In the data rows, 128 means zero.
Some points, one per row:
  103  184  181  121   86  158  167   94
  142  148  120  127  130  171   98  160
  161  140  109  147  129  139   76  140
  145  127  138  122  113  118  120  123
  111   91   96  175  181  151  139  164
  176  140  124  106  102  147  110  141
  113   83  168   88  168  115  178   84
  110  129   97  205  187  154   74  187
  152  158  158  132  101  157  144  109
   76  170  172   93   72  102  160  103
  136  162  127  130  147  184   88  188
  111  137  144   86  112  111  159  100
  114   83  150   89  113  113  195  135
  125  143   91  141  113   92  143   56
  109  148  158   65   85   89  167  108
  124  155   94  160  111  121   93   84
  160  161  118  158  154  112   79  158
  145  157  146   72   73  111  169   98
  144  113   95  171  189  156   98  179
  124  129  121  134  153  171  119  171
   79  139  145  128  100   88  109  124
  111  114   96  207  167  128   89  149
   77  188  154  160   79  146  126  100
  152  178  180  166   61  147  110  138
  185  167   81  105  139  104  127  140
  186  161   74   63  113  134  151  114
  154  129  179  138  120  131  120  142
Then 10 other points, each followed by its number:
  113  133   84  203  153  149   73  167 0
  113   80  150   91  112   97  179  127 1
  176  123  120  112  130  140  104  130 2
  110  154   94  151  127  195   99  191 3
  159  167   81  140  124  104  105  115 4
  141  127  154  147  121  132  112  135 5
  126  143  189   91   98  112  159  124 6
  122  159   82  167  105  103   91   69 7
  161   90  126  116  154  128  147  119 8
  137  104   92  136  155  170  136  167 9
Which two of these numbered points are nearest to each point below, looking only along the 3 directions in which the first points spread most? Their numbers follow each, nearest first.
  133  140  125  158  139  104  108  114 > 5 7
  125  128  108  119  129  186  138  170 > 5 2
  109  160  138   81   86  117  169   87 > 6 1
  158  144  117  110  113  158  103  134 > 4 2
  136  127  109  158  188  169   98  192 > 0 9
  162   92  126  113  167  140  147  136 > 8 9
  154  112  138   94  113   88  126  130 > 8 2
   65   52  137   91  113   56  203  134 > 1 8
  137  127  108  171  181  155   89  176 > 0 3
  178  139  126  116  153  154   85  156 > 4 2
  161  148  122  113  141  148  103  150 > 4 2
  143  173  181  113   85  157  171  104 > 6 7
  160   81   75  156  180  150  124  162 > 9 8
  177  105  108  140  180  140   98  153 > 9 2
  143  165  120  136  149  185   74  189 > 3 0
  111  148  124  155  154  151   78  120 > 3 5
  115   69  151   94  163   57  161   81 > 1 8
  125  135   86  161  148  187   98  190 > 3 0
